One turning vector, and how many ticks it has turned
The counts run from 0 to 267.
98; 134; 107; 78; 128; 129; 132; 74; 109; 80; 160; 112; 137; 166; 112; 98; 138; 136; 167; 140; 144; 164; 155; 126; 103; 153; 148; 138; 148; 138; 109; 105; 140; 100; 70; 141; 154  136
83; 179; 141; 102; 149; 162; 144; 76; 139; 117; 106; 138; 113; 178; 119; 71; 123; 126; 139; 103; 131; 139; 152; 133; 96; 91; 158; 106; 171; 111; 117; 129; 107; 119; 107; 116; 119  204
56; 172; 97; 95; 111; 150; 142; 76; 97; 94; 119; 159; 121; 157; 106; 100; 149; 144; 117; 123; 133; 116; 155; 130; 111; 167; 100; 136; 138; 145; 131; 119; 140; 119; 97; 136; 126  108
83; 158; 130; 106; 104; 103; 117; 104; 154; 130; 116; 151; 164; 155; 102; 84; 163; 114; 100; 109; 107; 139; 148; 137; 94; 88; 167; 94; 168; 115; 160; 123; 141; 133; 108; 111; 124  219
93; 145; 116; 83; 108; 94; 153; 59; 79; 113; 121; 162; 147; 161; 134; 78; 127; 140; 120; 137; 123; 139; 136; 129; 122; 106; 95; 120; 153; 129; 126; 85; 157; 124; 117; 149; 144  255
92; 172; 148; 94; 112; 104; 100; 136; 130; 109; 110; 152; 135; 167; 80; 123; 142; 118; 130; 70; 131; 163; 160; 123; 91; 94; 171; 100; 137; 117; 160; 131; 143; 109; 133; 131; 147  7
108; 168; 143; 53; 145; 100; 173; 80; 93; 144; 135; 133; 138; 142; 165; 90; 145; 153; 120; 120; 151; 162; 154; 110; 141; 105; 118; 116; 147; 125; 102; 113; 159; 145; 100; 140; 147  82
72; 139; 146; 83; 156; 146; 134; 113; 116; 96; 128; 101; 97; 176; 129; 155; 157; 168; 142; 147; 132; 153; 158; 142; 104; 115; 154; 131; 132; 147; 132; 99; 119; 91; 86; 136; 132  49
87; 141; 114; 104; 112; 110; 128; 157; 88; 116; 130; 115; 138; 181; 100; 159; 189; 139; 141; 101; 139; 141; 143; 119; 89; 83; 121; 120; 137; 149; 180; 106; 153; 137; 103; 128; 119  35
106; 209; 117; 69; 129; 134; 149; 93; 114; 150; 110; 103; 107; 142; 135; 138; 158; 176; 125; 133; 132; 137; 161; 117; 128; 130; 107; 95; 130; 132; 124; 99; 144; 156; 102; 120; 139  264
117; 156; 140; 84; 140; 123; 117; 122; 125; 101; 170; 124; 159; 187; 109; 106; 140; 132; 176; 70; 132; 147; 152; 98; 103; 100; 161; 138; 144; 126; 119; 134; 167; 117; 123; 116; 140  151
91; 141; 122; 77; 133; 92; 131; 116; 114; 115; 114; 102; 134; 145; 95; 111; 156; 179; 139; 166; 127; 144; 156; 150; 143; 127; 133; 69; 118; 105; 150; 90; 167; 121; 99; 139; 164  104
96; 144; 122; 81; 128; 139; 107; 92; 120; 87; 135; 148; 108; 197; 101; 112; 112; 151; 122; 116; 125; 161; 154; 129; 129; 107; 173; 142; 153; 123; 151; 108; 138; 68; 110; 130; 148  166
74; 169; 111; 132; 111; 94; 98; 81; 116; 130; 158; 132; 152; 149; 140; 103; 148; 141; 101; 116; 120; 168; 170; 99; 103; 161; 136; 96; 134; 123; 134; 142; 131; 137; 62; 125; 139  69
98; 188; 132; 93; 157; 134; 147; 95; 137; 117; 132; 83; 136; 167; 153; 133; 136; 172; 167; 128; 100; 140; 169; 96; 137; 127; 115; 63; 124; 102; 92; 113; 155; 132; 122; 108; 127  119
105; 165; 139; 93; 167; 138; 163; 105; 85; 110; 121; 120; 121; 164; 118; 61; 122; 175; 156; 99; 129; 143; 139; 124; 112; 116; 103; 105; 158; 103; 107; 105; 120; 112; 107; 156; 141  175
81; 164; 116; 84; 138; 131; 132; 85; 114; 118; 137; 132; 132; 172; 112; 124; 140; 144; 115; 122; 168; 143; 174; 139; 91; 128; 186; 148; 97; 114; 166; 144; 157; 113; 114; 97; 138  259
101; 121; 153; 91; 131; 93; 90; 106; 129; 119; 158; 110; 122; 175; 137; 143; 146; 161; 142; 154; 126; 170; 157; 165; 89; 117; 161; 104; 130; 120; 162; 91; 154; 115; 74; 111; 136  222
81; 219; 152; 103; 128; 150; 145; 91; 126; 114; 94; 109; 105; 140; 101; 143; 126; 146; 146; 111; 113; 122; 147; 116; 110; 109; 134; 67; 132; 129; 122; 112; 123; 129; 132; 109; 136  117
87; 169; 153; 118; 113; 69; 125; 98; 85; 127; 141; 118; 143; 126; 124; 98; 150; 136; 147; 129; 122; 157; 140; 122; 99; 119; 96; 71; 146; 122; 130; 108; 136; 154; 62; 152; 156  67
72; 158; 143; 132; 118; 104; 97; 93; 126; 109; 117; 133; 103; 159; 133; 118; 147; 145; 136; 141; 109; 150; 171; 119; 115; 138; 125; 33; 127; 108; 143; 119; 154; 119; 92; 100; 124  39
75; 174; 144; 123; 97; 101; 120; 131; 101; 117; 99; 131; 109; 139; 90; 131; 175; 131; 132; 112; 127; 131; 150; 129; 99; 92; 118; 57; 154; 133; 170; 110; 152; 136; 100; 120; 128  37
107; 185; 125; 82; 154; 125; 137; 117; 118; 122; 98; 109; 113; 151; 143; 117; 134; 171; 135; 140; 137; 122; 167; 131; 132; 100; 148; 87; 149; 78; 133; 101; 165; 102; 137; 90; 117  24
60; 147; 133; 94; 124; 107; 103; 142; 130; 75; 144; 123; 142; 176; 124; 159; 157; 166; 141; 110; 83; 157; 160; 105; 105; 145; 126; 105; 142; 101; 124; 108; 144; 90; 119; 143; 127  158
97; 145; 128; 87; 96; 92; 148; 99; 93; 113; 137; 159; 137; 127; 121; 81; 162; 136; 111; 111; 137; 179; 155; 132; 148; 122; 114; 79; 160; 109; 157; 153; 151; 133; 80; 134; 147  162
106; 186; 143; 71; 154; 135; 144; 95; 111; 123; 102; 106; 106; 169; 94; 126; 134; 175; 149; 132; 133; 132; 138; 135; 119; 89; 136; 101; 124; 143; 128; 69; 134; 118; 119; 144; 159  262
102; 165; 116; 84; 140; 135; 148; 106; 127; 113; 150; 86; 153; 169; 148; 137; 156; 156; 182; 122; 122; 143; 174; 76; 140; 134; 112; 91; 122; 114; 100; 119; 163; 133; 99; 118; 132  120
76; 155; 127; 110; 99; 111; 122; 149; 94; 118; 112; 122; 122; 156; 91; 146; 185; 125; 138; 102; 131; 137; 137; 118; 90; 80; 111; 80; 149; 144; 178; 108; 152; 129; 103; 124; 123  36
78; 175; 98; 101; 95; 114; 104; 111; 126; 103; 119; 144; 126; 168; 131; 130; 150; 111; 144; 100; 136; 146; 177; 87; 77; 156; 100; 102; 135; 115; 130; 115; 157; 110; 114; 114; 102  187
82; 154; 110; 107; 140; 114; 102; 111; 128; 110; 141; 107; 170; 217; 118; 129; 118; 135; 138; 95; 123; 169; 170; 90; 115; 112; 154; 138; 120; 108; 133; 117; 130; 113; 102; 147; 155  245
110; 162; 114; 77; 131; 133; 142; 138; 103; 141; 131; 71; 143; 172; 159; 156; 161; 149; 147; 116; 148; 158; 161; 111; 97; 83; 141; 141; 154; 128; 139; 100; 129; 132; 89; 108; 108  208
85; 139; 146; 102; 124; 91; 103; 103; 155; 137; 123; 139; 150; 158; 114; 101; 161; 138; 110; 130; 116; 144; 154; 155; 93; 97; 180; 81; 145; 99; 160; 120; 153; 130; 104; 97; 136  220
119; 168; 115; 99; 93; 107; 97; 117; 97; 138; 124; 110; 108; 164; 143; 130; 146; 153; 159; 128; 130; 155; 176; 120; 99; 136; 77; 71; 143; 117; 153; 95; 154; 141; 84; 100; 125  185
89; 144; 131; 76; 129; 121; 146; 94; 157; 135; 101; 126; 124; 138; 122; 100; 167; 129; 93; 131; 138; 177; 160; 157; 101; 110; 193; 82; 136; 117; 145; 134; 126; 128; 91; 109; 123  46
72; 155; 113; 86; 73; 106; 136; 115; 103; 84; 121; 122; 140; 149; 114; 175; 155; 109; 144; 125; 116; 147; 148; 125; 121; 97; 115; 110; 178; 142; 152; 98; 152; 111; 108; 118; 128  130
89; 194; 154; 94; 127; 144; 133; 95; 122; 146; 107; 142; 102; 156; 114; 107; 154; 155; 102; 90; 126; 130; 144; 137; 125; 88; 137; 138; 172; 158; 151; 107; 110; 144; 80; 141; 146  233
44; 145; 124; 109; 127; 109; 105; 106; 113; 90; 127; 142; 130; 173; 116; 132; 136; 160; 140; 153; 116; 129; 170; 151; 113; 167; 122; 119; 113; 91; 151; 111; 148; 100; 92; 136; 137  252
89; 126; 120; 104; 119; 138; 114; 106; 144; 101; 149; 100; 153; 204; 132; 139; 137; 170; 141; 130; 87; 178; 169; 149; 118; 103; 135; 80; 136; 115; 164; 135; 116; 129; 93; 102; 136  127
59; 188; 161; 139; 142; 105; 119; 128; 112; 114; 111; 105; 132; 133; 112; 102; 149; 134; 161; 121; 120; 117; 152; 125; 102; 108; 142; 49; 147; 84; 128; 124; 118; 131; 91; 125; 127  212
71; 185; 142; 84; 162; 137; 141; 127; 102; 86; 113; 130; 119; 150; 110; 101; 134; 153; 167; 108; 154; 128; 167; 137; 97; 165; 140; 130; 129; 77; 124; 121; 134; 93; 118; 142; 124  173
114; 148; 122; 65; 105; 98; 103; 129; 113; 114; 124; 110; 116; 161; 140; 151; 152; 171; 147; 137; 129; 196; 172; 123; 128; 150; 102; 94; 135; 110; 140; 88; 139; 105; 78; 147; 141  11
